One turning vector, and how many steps it has turned:
The counts run from 0 to 510.
[ -7  11   8  -4  -4  12  -1  11 -20   1 -18  15   3   7  20  33   9   7
  -1 -10  12 -25 -11  14   9   9  15   5 -25  -2 -15  15  -6   4 -11] : 246
[ -6  20  24 -18   9   8 -10  14 -14   3 -16  -9  23   1  -8   5 -10   2
  -1  -3  26   1   7 -11   5  12  15 -12 -20   4 -28 -17   3 -12  11] : 55
[ 14 -13   6 -13   1  12 -12  14  -3  -1 -15  12  -3  29   6  33  -6 -14
  -7  -2  20   6  -8   1 -21  -5  17 -18 -16 -11 -10   7  -9   7   0] : 487
[ -1  -8  33  16   4   7 -16  -2 -10  13 -11  28   8  21 -12  16   3  -9
 -23  -2   8 -12  -7  -4   1  14   9 -18 -20 -10 -10  -3   0  -5  -5] : 10
[  5   6   4 -12  -5  16  -6  19 -15  -2 -13  -5   3  17  11  31   2   7
 -21  -6  10 -15 -13   4  -5  -8  20  -6 -30 -10 -10  19  -1   6  -8] : 233
[  0  11   7  -7  -5  13   0  22 -23   1 -12   5   6  15  16  36  -5  18
  -5  -7  15 -21  -9  14   7   1  13   0 -23 -10  -9   7   3   8 -13] : 243
[  9  -9  17 -11  18  15  -7  -6 -15  16 -17  -1  11  18   4  22 -10 -21
   9  -4   2   4   2  14 -14 -30  13   0 -25  -9  -4  -2  -4   9   1] : 184
[  2  21  20 -18  10   1  -8  12  -9   1 -13  -7  33   6  -9   7 -17  -1
  -5   3  24  -2   9   1   3  12  12 -11 -22  -9 -23 -19   3  -3  11] : 62
[ -4   3  28  13   7   9  -8  -3 -23   8  -8  16  14   6   7  36  -9   9
   5 -13  14 -20  -2  11  10  -2   9  -4 -14  -9 -10  -9   4   3 -23] : 268
[ 12 -12   8 -16  15  24  -6  -5   0  17 -12   4   1   9  13  27   6 -17
  -4  -8   8  -6 -11  -5 -18 -17  22  -9 -17   2 -19  20  -7   4   2] : 206
[ -3   2   2  10  12  23 -27  -8 -14  34 -14  20  10  15 -15   7  -8 -15
  -5   9  15 -15  -2  -5  -4  22   6   0  -2  -2 -17  -1  -9 -11   6] : 377
[ -8  28   3 -18  -6  34  -8   5 -15  10  -4  -5   2  30   0  22 -15  -6
  -2  -2  21   6   5   8 -18   1  -4  -1  -8  -2 -17  -3   2 -10   8] : 137
[ -8  16  14 -15  -7  21  -5   8  -9 -14 -13   6  -1  17  13  32   7  -8
  -7 -12  23  -4  -5   5 -16   6  15  -9 -14  -2 -20  19 -12  -7  -5] : 509
[  1  -1  29  16   5  10 -22  -7 -26   8  -4  14  19   2   2  29  -6   3
   0 -14   9 -18   4  -1   7 -10  14 -10 -16  -6  -7  -5   6   4 -20] : 275
[  6   7   4  -8  -4   4 -11   4 -15  11  -7   7  16   2   0   2   3   3
 -12   1  15 -13  -3  -4  13  10  15 -25 -41  12 -31  -5  10   9  13] : 322
[  2  18  24 -27  21   9   3   8  -6  19 -21   0  22  15   4  19 -12 -15
  11   0  12   2   8   8  -9   5   5  18 -17  -8  -9 -12   4 -10  10] : 441
[ -1   8   7 -13   0  23   2  25 -17   3 -14  -4   1  17  13  32  -3  16
 -14  -7  15 -16 -15   6   1  -4  17  -2 -22 -12 -12  13  -1   3 -12] : 235
[ 12 -12  10 -17  20  30  -6   6  -8  24 -13   1   3   6  14  30  -5  -5
   9  -7  12  -3  -6  -9 -14 -23  21  -3  -7   1 -16   9  -5   3  -4] : 203
[  1  -4  28   4  -6   8 -22  11 -19   9  -7  16   5  18 -10  11   0  -3
 -15  -7  17   6   2 -21   0   5  13 -26 -26   6 -14 -13  10  -4   2] : 28
[ -2  -5  29   8  -1  15 -16  15 -20  21  -6  27   5  17  -5  16  -2   6
  -6  -5  19  -1   2 -17   6   9   9 -19 -12   7 -14 -17  10  -5  -4] : 22
[ 10   3  -1 -17  -4  23  -9  24 -16   9 -11  -2   6  13  16  34  -1  11
 -12  -5  12 -15  -8  -7  -7 -10  22  -5 -18  -4 -11  18   2   6  -5] : 226
[  6  -3  22 -19  25  14  -8  18  -9  21 -28   3  21  14   1  16 -10 -15
   9   5   9   0   5   2  -8  -7  16  12  -6 -15  -3  -1 -11  -4   7] : 457
[ -5  20  24 -26  17   7  -2  -3  -7  11 -24  -2  13  14   0  13  -1 -25
   5  -4  11   4   1   4 -11   9   6  15 -28  -1 -14  -3   0 -15  13] : 435
[  4  -3  24   4   1  21 -15   6 -18  22   4  11  20   3  -3  12   0  10
 -14  -5  11 -12   5 -15   8  -9  15 -26 -17   6 -22  -8  12   6  -2] : 300
[ -4   9   1   7  21   8 -17 -17  -7  18 -18   5  19   8 -15   9 -15 -12
  -3   7  22 -21  -9   5   1  26   9   2 -13 -12 -25  -5 -11 -10   2] : 361
[ 13 -13   9 -15  19  21  -4  -7  -3  26 -12  16   6   7  19  30   2 -19
  14  -7   7  -6  -4   2 -12 -15  17   0 -13   5 -18  11  -7   7   2] : 197
[  6  13  18 -25  14   1  -2  -2  -4  15 -21  10  26  13   6  19  -2 -29
   8   0   6  -3   7  10 -12   8   8  15 -23  -6  -9  -1  -1  -5  15] : 444
[  4  17  12 -16  10   3 -14  15 -13   9 -17   4  39   2  -3   6 -16  -3
   6   9  22  -9  16   3   7  14  14  -2 -11  -8 -20 -14  -2  -1  13] : 71
[  1  -6  -3  -1  12  18 -23   8 -13  22 -21  21  15  14  -5   8 -18 -14
  15  13  25  -5   7   8  -2  13  12  -7   4  -5 -22  -7 -19   2  11] : 97
[ -2  -2  30   3  -3  10 -19  14 -20  10  -8  12   4  19 -11  10  -3   2
 -12  -8  19   7   3 -21   2   4  12 -26 -22   5 -15 -17  10  -5   1] : 29
[  6 -10  19 -12  25  23   0   0 -12  23 -16   1   8  15   8  26 -14 -12
  15  -4   6   3  -1  13  -9 -27  11   3 -15  -7  -9  -5  -5   7  -2] : 186
[ -3  -7  34  11   7  16  -8  13 -13  21  -7  29   7  22  -8  19  -6   6
 -12  -2  16  -7  -4  -6   7  12   7 -17  -8  -7 -12 -17   5  -5  -7] : 14
[ -3  11  -4   2  16   3 -23 -14 -15  12 -22   2  20  -3 -11   7  -9 -11
   4   3  22 -22  -6  -1   6  25  17   3 -21  -3 -25  -2 -10  -7   4] : 353
[ -5  18  21 -16  -1   0 -13   3 -10   1 -13   6  19   1  -1   6   6 -11
  -1  -6  23   1   6 -13   2  17  15 -16 -28  15 -29  -8   4 -10  14] : 50
[ -8   2  29  14   9  10  -7 -10 -18   9  -9  23  12   1  10  31   1   1
   6 -13  13 -23  -4   9  11   4  11  -4 -14  -3 -17  -2  -3  -1 -21] : 270
